Some points, one per row:
<-11  -1 -12 -10 -11  -7 -19 -10 -22  -8 -12  -8 -10  -5 -20  -9 -34  -7 -24 -12 -26  -1 -37 -15
 -25 -15 -22 -18 -46 -18 -32>
<-16  -1 -10 -10 -11  -9 -18 -17 -24 -20 -10 -10  -8 -11 -11 -15 -29 -15 -16 -21 -22  -8 -37 -20
 -22 -15 -21 -20 -39 -15 -33>
<16  6  7 30 26 11 12 44 27 24 23 34 38 28 34 43 52 36 36 63 55 33 54 51 64 40 63 62 61 48 60>
< -4 -10 -10 -14 -22 -18 -15 -14 -22  -9 -28 -10 -34  -9 -28 -13 -22 -17 -20 -15 -28 -23 -27 -20
 -32 -14 -28 -23 -18 -15 -18>
<  7 -10 -23  25   2   4  -5  17  12 -12  -2  19   9 -18 -14  20  10  -5  -4   9  18  -1   7  24
  13  -3  -6  15   7   5   1>
<  7   2  21 -15   7   2  25 -11  18  16  23   0  11  23  30   3  33  14  44  13  37  13  49  15
  37  26  45  14  58  33  65>
<-10  -7 -15  12 -17  -2 -24  -1 -25  -5 -18   5 -13   1 -16   1 -34  -3 -27  -6 -29   8 -41  -9
 -28  -5 -24  -4 -52  -6 -35>
< -4  -4 -14  -1   2  -3   4  -5   1 -20   1 -14  -4 -25 -17 -13  -6 -11 -11 -25  -7 -16  -6  -9
  -6 -17 -23 -24 -14 -24 -21>
<  9  -4 -11  20   4   6   1  17  11  -9  10  12  12 -16  -6  13  11   1   9   2  15   8  15  26
  18   8   4  12  16  10  10>
< -1  -1   9 -17  -9 -14   5 -12  -3  -1  -3 -14 -11   2  -5 -12  -1  -8   7  -7  -5 -12   7 -15
  -4  -5   2 -11  17   2  11>
< -3  -7 -27  -2 -18   4  -9  -8 -13 -16 -15 -10 -19 -29 -28 -12 -19 -17 -23 -24 -18 -15 -20  -9
 -20 -14 -31 -19 -25 -22 -34>
<-18  -1 -12 -12 -12  -5 -21 -16 -28 -19 -14 -10  -6  -9 -17 -19 -33 -18 -26 -23 -24  -3 -37 -20
 -27 -18 -21 -24 -47 -15 -40>
< -2  -5   4 -15 -14 -18  -7 -21 -16  -7 -23 -16 -25 -12 -15 -15 -13 -18 -13 -16 -23 -23 -17 -19
 -30 -17 -25 -23 -10 -14 -12>
< -3  -9  -6  -8 -12 -17 -12  -9 -13  -5 -29  -5 -25  -4 -27 -10  -9 -15 -14  -9 -23 -17 -20 -11
 -26 -15 -24 -12 -16 -12 -19>
< -3 -11  -6 -16 -14 -20 -13 -20 -23 -10 -30 -15 -26  -9 -30 -15 -22 -16 -21 -15 -25 -22 -25 -26
 -30 -15 -33 -22 -21 -16 -26>
< -7  -6  -9 -11 -10  -8 -22 -16 -26 -12 -10  -8  -9  -9  -9 -16 -36 -13 -15 -18 -31  -2 -39 -22
 -26 -16 -27 -18 -45 -16 -32>
<19  3  9 25 21 28 34 24 40 14 41 27 55 10 38 41 56 29 58 35 69 39 67 52 68 38 50 36 58 39 51>
<  1  -2 -14  -5 -10   5   2  -3  -2 -18  -2 -13  -5 -21 -19 -13 -10 -14  -6 -23  -2 -11  -8  -5
  -8 -10 -16 -18 -12 -14 -21>
< 3  6 -4 10  6 -1 -7 12  8  7  0  8  6  9 13  5 15 11  1 22 14  7  9 13 20  8 22 27 23 13 19>
<-10  -4  -8  -9 -12  -8 -20 -14 -20 -12 -12  -7  -8  -7 -18 -10 -33 -16 -17 -18 -21  -6 -37 -18
 -27 -18 -24 -18 -48 -19 -35>
< -4  -8  -4 -20 -18 -23 -12 -15 -21 -10 -25  -9 -30 -13 -27 -15 -21 -21 -21 -11 -23 -23 -21 -19
 -28 -18 -32 -23 -12 -16 -28>
< -8  13  16 -13   8   8   6 -10   2   9   9 -17  -1   6  16 -11   6   9   9  -5   5   7  16  -9
  10   6  21   5  12   5  19>
<11 15 21  9 29 20 26 19 32 29 41 15 40 34 61 29 59 40 54 42 55 39 67 37 60 39 67 42 62 37 59>
< -9   7  12  -8  -5   1  -3  -6  -6   9  -1  -7 -12   9   8 -10   1   7  -8   3  -7  -1   6  -6
  -1   0  10   0  11   3   7>
<-11   2  -2  -1 -12  -1 -19  -6 -23   4 -18  -9 -28   1 -14 -17 -20  -1 -28  -6 -33  -9 -20 -15
 -26  -9 -17  -4 -28 -11 -22>
<  2   1   5 -10   5  -7  12  -2   5   8   3   5   0  11  11   5  20   3  25   3  16   3  26   9
  16  12  22  11  36  16  30>
< -5   1  16 -17   0 -21   5 -17   7 -10  -6 -15  -9 -10  -6 -13   4 -24   3 -15  -5 -19  -2 -19
 -16 -19  -9 -22   7 -18  -1>
<14  1  3 17 21 23 27 22 36  6 34 24 40  1 31 27 47 27 49 24 57 37 59 46 62 34 56 37 63 35 52>
<-13   1  -2  -8 -10  -6 -19 -12 -21  -3 -19 -23 -20 -11 -11 -25 -23 -10 -30 -11 -31 -22 -18 -23
 -25 -18 -16 -16 -21 -18 -22>
< -9  22  46 -26  28  -7  31 -16  31  -5  30 -18  27  -8  41 -22  32  -7  24 -13  24 -19  27 -25
  23 -18  32 -10  28 -16  25>
<  1 -10 -20   7  -9   2 -10   6  -7 -19  -9  -6  -6 -23 -22   0 -11 -13 -20 -11 -11  -9 -16   5
 -11 -11 -25  -9 -18 -11 -25>
< -2  -3  -7  10   4   2 -11  10   1  -2   5  21  13   5   4  15  -3   2   4   8   7  11 -11  11
  11   5  10  15  -9   6   0>
<27 14  9 23 31 29 36 27 51 21 54 31 62 18 52 35 66 41 63 35 73 39 66 52 63 37 51 30 59 36 57>
<-23   6  23 -29  14 -15  13 -25  12 -11  14 -33   8 -16  12 -30  11 -20   7 -25   5 -25  16 -30
   5 -21  15 -25   7 -29  12>
Then 10 other points, each followed by its number:
<37 39 64 26 77 53 66 47 67 58 64 41 62 56 72 43 62 55 56 48 55 44 67 37 59 50 64 50 58 44 63> 0
<  4  -5   1  -2  -4 -11   0   1  -2   0 -16   6  -3   5  -1  10   8  -7   4  10   6  -2  12   8
   4   4   3   3  22   7  11> 1
< -9  -9 -21  -7 -16  -5  -9 -10  -6 -22  -8 -13  -9 -33 -25 -16 -16 -20 -17 -31 -16 -18 -19 -14
 -23 -21 -29 -27 -24 -29 -29> 2
<23 11 10 40 39 14 16 51 49 30 29 50 55 39 52 59 58 46 49 67 51 48 62 52 58 58 64 61 57 56 64> 3
<21 14 11 40 32 13 17 45 45 29 30 47 54 41 49 53 59 44 49 63 55 48 62 56 63 55 71 55 58 52 63> 4
<-12  -3  -8  -7 -12  -7 -16 -16 -21 -17 -12  -8  -9  -8 -14 -12 -30 -13 -19 -17 -23  -8 -39 -16
 -20 -18 -24 -19 -42 -18 -29> 5
<19 -1  7  8 17  1 19 19 23 18 14 25 21 24 32 27 45 20 46 36 48 25 46 34 51 34 49 41 69 38 62> 6
<-10   2   5 -12  -5  -7  -1 -17 -11 -13   3  -7   2  -6  -6 -13 -19 -18  -8 -21 -14  -6 -22 -20
 -12 -17 -10 -18 -29 -16 -22> 7
<  8  -3   5  -2   8 -11   7   4  14   9   3  10   6  18  12  12  21   7  29  22  25   9  31  18
  24  20  27  21  44  20  38> 8
< -7  20  27 -16  18   4  16 -12  11   6  15 -20   6   6  24 -19  13   1  12  -8   5  -8  20 -16
  15  -3  21  -3  17  -4  21> 9
Which two of these numbered points are nearest to each point below, looking only along the 4 directions in which the first points spread most? Their numbers follow each, nearest first.
<-13   6   5 -18   1  -7  -6 -15  -9 -11   2 -10  10  -6   1 -13 -16 -15  -4 -22  -9  -4 -21 -15
  -7 -20  -9 -23 -24 -12 -15> > 7 5
<  5  -5   0  -6  -7 -10   0  -4  -1   5 -10   1  -8   2  -2  -1   5  -7   7   7   2  -7   5   0
  -2   0  -3   0  20   9  18> > 1 9
<22 26 55  7 47 36 64 23 63 56 68 32 60 49 68 30 62 44 58 44 57 35 62 29 57 37 65 41 59 37 63> > 0 4
<-16  -3 -13  -7 -15  -4 -18 -15 -19 -12 -12 -10  -7 -11 -15 -14 -28 -14 -20 -22 -27  -7 -33 -17
 -25 -20 -24 -23 -48 -17 -36> > 5 7
<-12  10  13 -14   7  -8  -1 -18   2 -16  18 -11  14 -12  12 -10  -1 -18   4 -18   2  -8 -14 -19
  -6 -14   5 -22 -23 -16  -9> > 7 9
< -8  12  13 -12  11   1   7 -14   2   2  17  -5  14   4  20  -7   5   7  17  -8  11  15   2  -8
  20   2  19  -5  -3   4  11> > 9 1
<50 13 44 63 69 31 76 69 65 60 57 64 57 68 55 65 63 59 64 61 58 49 62 56 50 60 52 55 64 63 62> > 3 4
<-13   1  12 -16   3 -10   1 -18  -4 -13  11 -12   8  -9   7 -19 -14 -15  -1 -19  -3  -2 -19 -14
  -4 -11  -6 -23 -24 -17 -14> > 7 5
<-13  -5 -12  -7 -10  -9 -21 -14 -18 -18  -8  -8 -14 -14 -19 -14 -31 -12 -23 -19 -24  -3 -38 -18
 -21 -16 -22 -20 -46 -20 -30> > 5 2
<17 27 54 -4 41 36 60  6 55 47 67 15 61 46 68 24 59 45 54 35 61 31 66 31 63 36 68 32 60 29 66> > 0 4
<-10   8  12 -22   2  -4   1 -16  -4  -7  -2 -22  -4  -3   3 -23  -8  -7 -11 -16 -12 -16  -2 -22
 -12 -14   0 -17  -8 -16  -3> > 7 5
< -2   2  14 -17  -1  -6  19 -10   4   4   0  -6  -8   7   7  -4  10  -1  13  -6   6  -5  17  -6
   7   1  16  -9  28   5  27> > 9 1
< -4  -6 -24   3 -11  -1  -7  -7 -12 -24 -10 -15 -12 -30 -26  -8 -21 -19 -22 -25 -14 -18 -29  -5
 -19 -18 -29 -24 -25 -18 -30> > 2 5
<12 11 23 18 26 16 32 15 30 19 51 35 60 33 59 34 48 38 63 44 65 52 44 42 62 42 64 41 42 45 57> > 4 0
<-14  -5  -7 -16 -17  -7 -21 -17 -21 -17 -11 -12 -12 -13 -13 -17 -32 -21 -21 -18 -23 -10 -38 -19
 -27 -15 -27 -20 -43 -18 -36> > 5 2
< 7 -9 13 -2  2 -4  8  1  9  8  8  6  8 12 14 17 26 11 28 14 23  8 28 17 23 17 30 15 45 20 41> > 8 1
<  4  -3   1  -9  -5 -11  -2  -4  -1   0  -8  -4 -12   4  -3  -3   2  -4   4  -1   2  -6   9  -2
   0   4  -3   0  19   5  12> > 1 9
<-19  -5   5 -22   0 -15  -8 -22 -13 -19  -3 -19   0 -13  -3 -20 -24 -24  -5 -25 -11 -11 -24 -26
 -13 -19  -7 -23 -30 -25 -24> > 7 5
<  4 -10   1  -4  -1 -12  -1  -4  -3  -4 -11   0  -6   2  -5   1   9  -4   4   2   3  -7   6   3
   8   2   2   5  20   7  15> > 1 9
<12 17 18 17 25 16 20 25 34 26 35 26 40 30 49 28 53 37 49 44 55 37 63 37 61 44 68 50 63 40 64> > 4 6
<-10  -5 -10  -5 -17  -2 -19 -17 -25 -11 -12  -8 -15 -10 -13 -13 -31 -14 -17 -15 -26  -3 -37 -21
 -26 -16 -28 -17 -43 -15 -32> > 5 7
< -8 -10 -25  -1 -13  -3  -7  -5 -11 -20 -12 -14 -13 -31 -29 -11 -17 -22 -18 -27 -15 -17 -18 -11
 -19 -25 -28 -22 -24 -26 -33> > 2 5
<  7 -10  -6  11   3 -14  -7  13   2  -2 -14  17  -1   4  -8  17  10  -1   3  17  12  -4   7  17
   7   8   3  22  24   7  15> > 1 8
< 60 -11 -25  86   8  79  11  84  24  64  16  71  16  55   7  78  14  66   8  61  23  70  15  79
  15  67   0  65   9  63   7> > 3 4
<-10  -1  -6  -7 -16  -4 -16 -17 -26  -9  -8  -8  -9  -5 -14 -10 -34 -10 -22 -17 -24  -4 -37 -16
 -26 -17 -23 -15 -42 -14 -31> > 5 7
<  7  -8  -6   7  -3 -14  -1   8  -1  -1 -19  13 -11   3 -10  12   7  -3   1  14   4  -3   1   8
  -2   4  -1  15  15   5   4> > 1 8
< 5  8 10  0  8  6  4  7  3 12 10  1  8 16 24  1 14 17  9 16 17 12 25 14 30 19 36 27 35 19 37> > 8 1
<-2  8  1  2 -1  8 -8  6 -2  6 -5 -8  2  5  4  2  5  6 -6 10 -2  1  9  6 12  4 12 12  8  4 14> > 1 9
< -5   9   3 -13  -5   4 -16  -7 -14   1  -4 -18 -17  -1  -3 -22 -16  -3 -21  -5 -22 -13  -4 -18
 -15  -7   0  -9  -8 -12  -5> > 7 5
<18  4 15  9 20  3 27 21 29 19 21 26 29 26 35 31 52 26 55 45 58 29 65 43 54 40 53 37 70 47 61> > 6 4
< 14   1   2  13   9 -12   2  13  12   7   0  23   6  15   7  23  30  10  17  26  28   6  28  25
  27  19  23  31  54  24  39> > 8 6
<14 -6 -1 23  5 -9  0 21 10  4 -5 25 10 15  4 32 26  7 17 39 24  7 24 30 33 16 18 34 50 21 36> > 8 6
< -5  -7 -22   2 -17   2  -8   1  -7 -17  -8 -13 -14 -24 -24 -13 -18 -23 -23 -29 -19 -19 -17  -6
 -24 -12 -34 -19 -22 -18 -36> > 2 5
<  4  -5   4 -12  -7  -8   5  -8  -7  -1  -6  -8 -13  10  -6  -5   6   0   8  -3   2  -8   9  -4
  -2   3   7  -6  17   9  16> > 1 9
< -8  -7 -21   1 -15   4  -9  -4  -7 -19 -11 -13 -13 -29 -28  -9 -16 -17 -22 -22 -15 -17 -24 -11
 -19 -22 -29 -20 -24 -22 -30> > 2 5
